Here are some points:
(-0.56 0.44 -0.74 -0.49 -0.55 0.18 0.74 0.54)
(-0.61 0.72 -0.70 -0.35 -0.64 0.37 0.47 0.64)
(-0.41 0.71 -0.62 -0.69 -0.61 -0.64 0.17 0.66)
(1.40 -1.57 1.39 0.88 1.49 1.77 -1.04 -1.44)
(-0.34 0.85 -0.83 -0.84 -0.77 0.42 0.73 0.75)
(1.97 -2.00 1.91 1.65 1.90 0.40 -1.47 -1.99)
(1.71 -2.12 2.03 1.88 2.02 1.30 -1.67 -2.14)
(0.27 0.06 0.00 -0.14 0.01 0.23 -0.05 -0.02)
(-1.23 0.65 -0.58 -1.10 -0.78 -0.56 0.45 0.87)
(-0.79 0.43 -0.67 -0.34 -0.53 -0.59 0.44 0.59)
(1.32 -1.53 1.87 1.31 1.61 -0.14 -2.09 -1.45)
(-1.02 0.84 -0.84 -0.67 -0.74 -0.35 0.23 0.81)
(1.17 -1.17 1.16 2.31 1.33 -2.36 -1.92 -1.31)
(0.35 0.23 -0.17 0.06 -0.13 -0.85 0.26 0.04)
(-0.59 0.50 -0.59 -1.27 -0.61 0.48 1.20 0.71)
(-0.49 0.69 -0.78 -0.85 -0.63 -0.24 0.80 0.67)
(-1.11 0.68 -0.63 -0.86 -0.75 -0.89 0.46 0.79)
(0.67 -1.19 1.21 0.74 1.05 1.16 -1.34 -1.11)
Then 10 other points, each followed by its number:
(1.00 -1.31 1.46 1.03 1.12 0.10 -1.47 -1.16) 0
(-0.55 0.56 -0.82 -0.25 -0.65 0.58 1.03 0.53) 1
(0.16 0.25 -0.44 0.16 -0.13 0.94 0.73 0.10) 2
(1.51 -1.41 1.05 1.38 1.45 0.22 -0.41 -1.47) 3
(-0.67 0.66 -0.71 -0.16 -0.63 -1.03 0.39 0.55) 4
(-1.18 0.63 -0.64 -1.04 -0.70 0.02 0.62 0.83) 5
(-0.07 0.36 -0.24 -0.19 -0.25 -0.18 0.16 0.24) 6
(-1.72 0.79 -0.77 -1.87 -1.01 0.43 1.24 1.18) 7
(-2.41 1.54 -1.02 -2.90 -1.90 1.96 0.58 1.88) 8
(-0.42 0.69 -0.77 -0.82 -0.69 0.88 0.59 0.64) 9
Which three of these numbered points are nearest to each point below, ignoring the 3 directions in which the first points spread most? Their numbers follow each, nearest first.
(-0.47 0.82 -0.60 -0.94 -0.80 -0.61 0.09 0.83) > 8 0 6
(1.81 -1.82 1.68 1.72 1.72 1.23 -1.81 -1.88) > 9 6 4
(-0.32 0.54 -0.46 0.02 -0.46 -1.66 0.45 0.34) > 5 4 3
(-0.02 0.50 -0.48 -0.26 -0.36 -0.15 0.49 0.42) > 6 9 4
(1.36 -1.24 1.45 1.12 1.28 0.46 -1.90 -1.28) > 8 9 6
(-1.02 0.55 -0.56 -0.82 -0.66 0.11 0.63 0.67) > 5 4 3
Now 10 new points, numbered from 0 again:
(-0.30 0.71 -0.36 -0.09 -0.57 -1.11 -0.21 0.50) 0
(-0.34 0.46 -0.56 -0.23 -0.51 -1.00 1.04 0.42) 1
(1.75 -2.12 2.27 1.46 2.01 0.48 -2.02 -1.95) 2
(-0.04 0.54 -0.74 -0.15 -0.43 -0.90 1.22 0.37) 3
(-0.11 0.63 -0.53 -0.38 -0.47 -1.42 0.28 0.48) 4
(-0.83 0.62 -0.85 -1.02 -0.60 0.22 1.28 0.80) 5
(-0.84 0.68 -0.57 -1.21 -0.76 -0.27 0.49 0.86) 6
(-0.41 0.64 -0.74 -0.44 -0.64 -0.65 0.95 0.57) 7
(-1.41 0.48 -0.26 -1.27 -0.74 0.81 -0.13 0.80) 8
(1.42 -1.93 1.78 1.44 1.92 2.63 -1.51 -1.83) 9
The same question for these:
(-0.69 0.59 -0.52 -0.69 -0.53 -1.14 0.21 0.64) > 6 2 4
(-0.36 0.64 -0.49 -0.45 -0.56 -1.08 0.27 0.50) > 4 8 6
(-0.22 0.53 -0.53 -0.08 -0.38 0.45 0.51 0.40) > 9 0 7
(1.02 -1.40 1.74 1.69 1.39 0.52 -2.25 -1.44) > 0 9 8
(0.24 0.26 -0.33 0.57 -0.10 0.02 0.11 0.03) > 9 0 8
(-0.06 0.59 -0.83 0.23 -0.48 -0.91 0.89 0.43) > 9 7 3
